Named turns come first, each shown by rows before and after it. Which turns, in which order, take the first row of each pair that follows to the second? Write the first one first, as in the answered first pair.
rep (before -> after):
8.3; 12.7; 2.3; -32.3; -14.9; 16.6; 12.5; 6.9; 6.5; -15.3; -1.2; 6.9; -5.6; 3.5; 5.6; -4.8; 1.6; -19.2; -23.7; 23.2; 24.8; -7.7; -6.3  ->  15.4; -7.1; -6.8; -32.9; -18.0; 6.6; 13.1; -21.4; -12.0; -21.7; -13.3; 1.0; 0.0; 28.1; -4.3; 1.8; -8.9; 0.3; 0.5; 19.5; 22.6; -3.1; -12.2
-11.4; 0.0; -22.7; -15.5; -9.3; 29.7; 6.7; -4.0; 0.3; 23.9; -1.8; 4.6; -25.5; 8.5; 10.9; 10.2; 10.4; -10.4; -30.3; 10.4; 12.6; 5.9; 18.0  ->  -3.9; -16.1; -23.7; -11.6; -8.1; 17.2; 4.8; -30.4; -13.4; 23.3; -10.8; -3.0; -16.4; 28.1; -4.0; 21.8; 2.3; 7.3; -0.8; -0.4; 3.8; 12.3; 12.6
16.4; 6.1; 13.2; 9.7; 6.3; -20.9; -11.4; 9.2; -10.8; -4.8; 0.8; -1.0; 28.5; -7.6; 2.5; -21.0; 10.0; 13.5; 14.3; -16.0; -14.2; -3.7; -5.5  ->  11.5; 18.8; 9.8; -0.8; 1.1; -7.0; -10.0; 30.2; 1.2; -3.6; 10.8; 1.8; 16.8; -21.5; 16.2; -20.7; 9.7; -2.3; -15.0; -4.7; 0.4; -3.9; 8.2
pav (before -> after):
6.9; 10.9; -6.8; -0.4; -9.1; 5.1; -5.0; -11.4; -15.7; 20.4; -2.0; 4.8; 12.3; 18.9; -5.9; 5.1; 10.0; 14.4; -1.5; -2.6; 2.1; 1.8; 2.2  ->  1.8; 0.5; -2.4; 8.6; -2.3; -4.4; -14.8; -17.2; -8.7; 10.1; 6.4; -0.5; -1.6; 18.2; -18.5; 10.7; -3.7; 19.6; 9.7; 2.3; -11.0; 3.4; -3.9
-5.0; 4.2; 9.4; 7.6; 7.0; -0.6; -16.2; 18.4; 2.7; 9.9; 4.4; 5.2; 7.1; -9.2; 1.7; -1.7; -8.7; -8.3; 7.1; -10.9; -6.6; -0.4; -0.9  ->  -4.4; 6.8; 5.9; 3.0; 2.0; 5.9; -11.1; 16.4; 0.5; 15.0; 2.5; 6.2; 9.3; -5.6; 3.9; -4.8; -0.2; -8.1; -2.2; -10.7; 1.9; -2.6; 3.2
-28.4; -29.2; 4.5; -1.1; 7.5; 1.6; -5.1; -23.1; 14.5; -13.4; 8.3; -19.7; -41.4; 12.6; -19.5; 37.7; -25.7; 1.1; -2.5; 27.1; -6.8; 5.4; -3.2  ->  -18.7; 2.3; 32.7; 10.5; 11.8; -15.2; -4.8; 18.9; 29.5; -32.4; 18.2; -13.7; -22.8; -21.9; -6.0; 11.2; -26.7; -11.5; -7.2; 26.5; -11.0; -7.1; -14.8
-15.0; -5.0; 2.7; -25.9; 9.0; -0.8; 29.7; -9.6; 11.3; 16.3; 4.2; 1.5; 15.4; 15.5; -8.1; -6.7; -10.0; -21.2; 4.1; 18.0; 19.5; 0.8; -11.1  ->  -19.1; -9.0; 3.6; -25.1; 9.7; -5.5; 22.3; -11.9; 13.8; 10.6; 5.5; 2.2; 7.8; 16.4; -13.3; 2.3; -12.8; -16.0; 11.2; 22.1; 14.3; 1.0; -13.1
Nez (before -> after):
-3.0; 15.6; -8.2; 20.2; 7.9; -1.7; -12.0; 20.3; -0.1; 10.6; 2.9; 9.9; -3.3; -6.4; 19.6; -1.0; 5.5; -12.9; -17.7; 6.8; -8.5; 1.0; -2.7  ->  -10.3; 0.5; -14.5; 10.8; 0.5; 10.7; -12.8; 2.3; -2.4; 12.6; -0.4; 6.8; -21.6; 6.3; 6.7; 15.5; 0.9; -7.2; -19.6; 17.0; -3.7; 4.0; -2.2
-14.8; -16.1; -5.6; 18.8; 12.3; -8.0; -11.5; -12.3; -10.6; 18.9; -1.8; -6.0; 0.7; 7.8; -4.0; 17.8; -11.5; -3.0; 10.2; -22.1; -15.6; 13.1; 16.7  ->  -4.8; 13.3; -2.4; 4.0; 4.2; 0.7; 4.2; 17.0; -6.3; 18.9; -4.8; 10.2; 18.9; -7.3; 19.5; -11.0; 6.0; -24.5; -20.0; -20.7; 9.6; 4.8; 21.5
-4.5; -6.4; 3.9; 4.4; 10.3; -11.7; -5.0; -0.6; 14.2; -8.0; 19.0; -11.6; 5.7; -3.7; -4.7; -2.9; -10.9; 3.7; 4.2; 1.2; -8.7; -4.9; -5.0  ->  0.7; 4.0; 2.1; -13.9; 2.8; 1.3; 4.7; 5.7; 17.8; -3.7; 12.0; -4.9; 8.5; -3.3; 0.6; -4.5; -3.9; -6.9; -14.5; 8.0; 9.3; -10.2; -0.6
-15.9; 5.6; -10.1; 10.5; 4.2; 10.5; -3.3; 8.3; 4.9; 15.9; 4.7; 3.6; -9.0; -11.3; 9.3; 0.2; 2.6; -10.7; -18.1; 8.2; -1.6; 0.2; 17.5  ->  -20.4; -5.2; -7.8; 16.4; 4.4; 5.2; -10.3; -1.6; 4.9; 16.6; 5.4; -0.7; -12.9; -6.7; 4.2; 10.6; -0.9; -7.8; -8.8; 5.2; -13.8; 3.2; 16.7
talo (before -> after):
32.0; -10.7; -1.3; -11.3; 5.9; -18.4; -6.7; -6.8; -39.9; 10.6; -4.4; -3.3; 15.8; 16.1; 27.6; 2.1; -10.2; 5.4; 18.3; -20.3; -5.0; 28.9; 8.2  ->  26.5; -4.9; 3.1; -5.3; 11.4; -22.4; -9.3; 8.0; -31.8; 13.1; -2.6; -1.3; 18.6; 1.4; 34.4; -5.2; -8.1; 3.6; 11.9; -26.9; -7.4; 26.0; 15.1
7.8; 7.7; 30.6; 13.7; 17.5; -7.8; -8.9; 1.8; -2.6; 16.5; 4.4; 1.3; -12.0; -10.2; 3.8; -18.9; -9.6; -8.2; -8.2; -18.0; -14.9; 5.1; -14.7  ->  14.2; -1.2; 36.3; 2.5; 8.6; -12.2; -5.3; -4.1; -9.8; -3.8; 5.3; -6.8; -14.5; 5.1; -8.4; -11.2; -16.2; 0.8; -0.4; -5.6; -8.6; 4.9; -27.9
-21.3; -1.1; -6.2; 14.1; 15.2; -4.2; -12.8; 8.5; 8.3; 11.7; 11.1; 8.4; -20.5; -14.2; 3.3; 1.9; -0.1; -3.8; -5.0; -9.7; -16.4; 9.9; 4.3  ->  -11.4; 3.0; 11.3; 4.0; 11.3; -11.9; -9.6; 17.7; 13.0; -17.1; 16.1; 9.2; -17.5; -18.3; -4.1; -4.8; -11.3; -1.7; -1.9; 0.5; -8.6; 1.1; -13.6
Pairs:
Between the rows of a pair lie 2 to 3 turns.
0.9; 23.1; 14.5; -3.3; 2.7; -15.5; -9.4; -2.8; 18.5; -43.2; 25.7; -14.6; -29.2; -6.8; -3.6; 5.1; 6.5; 7.1; 8.1; 5.0; 5.8; -6.1; -14.6  ->  -0.6; 16.0; -13.3; -26.1; -9.0; 9.5; 1.9; -18.5; 4.5; -19.7; 13.8; -9.4; -33.3; 14.3; -2.3; 15.3; 19.0; -2.0; -12.0; 10.1; 26.8; -4.8; 1.5 => talo, Nez, Nez
9.5; 14.5; -5.6; -4.7; -0.5; 14.3; 16.3; 6.2; -8.7; 19.6; -8.6; -0.1; 14.3; 5.7; 14.8; -13.1; 18.3; -3.5; -15.4; -10.2; 10.6; -5.1; 6.0  ->  9.3; 10.9; 0.5; 11.8; 5.2; 1.2; 10.0; 4.0; -7.8; 17.2; -6.6; -2.0; 20.7; -4.4; 10.4; -15.8; 16.1; 4.0; 0.9; -20.0; -8.1; -1.8; 6.3 => Nez, Nez
2.3; 12.2; -9.4; -13.4; -9.1; 14.1; 16.9; -12.2; -15.0; 1.5; 2.8; 3.5; -1.9; 8.9; 4.1; 4.1; -10.3; -5.0; -13.5; 9.3; 17.3; -6.4; 3.2  ->  0.3; 14.2; 13.8; -2.7; -1.5; -3.3; 11.9; 0.8; -3.4; -17.5; 12.1; 5.8; -5.7; -7.2; 1.1; -4.0; -22.5; -4.3; -8.5; 16.7; 2.4; -11.7; -6.6 => pav, pav, pav
5.4; 28.4; 12.2; 34.9; 20.1; -6.0; -5.7; 23.4; 11.2; 17.1; -4.8; 15.1; 20.4; -25.2; 4.4; -20.3; -2.9; -4.5; 11.4; -18.7; -9.3; 3.5; 5.6  ->  9.8; 36.6; 2.0; -4.7; -0.1; 24.4; 13.4; 17.8; 15.1; 13.8; -7.4; 21.0; 10.4; -10.2; 7.6; -15.4; 5.3; -25.6; -22.8; 4.4; 23.4; 1.0; 13.8 => Nez, Nez, Nez
-8.1; 8.3; -14.6; -28.1; -20.7; 24.8; 21.6; -5.7; -0.1; -2.5; -2.4; 0.3; -11.5; 12.9; 6.2; 7.3; 17.5; -17.7; -30.5; 12.5; 26.5; -4.7; 7.5  ->  -9.5; 16.7; 15.8; 35.5; 11.3; -16.0; 3.5; 16.1; 6.6; 7.2; 10.4; -2.4; 19.4; -28.6; 13.5; -13.9; 15.1; 2.6; 9.1; -26.0; -24.3; 1.3; 2.1 => Nez, talo, pav
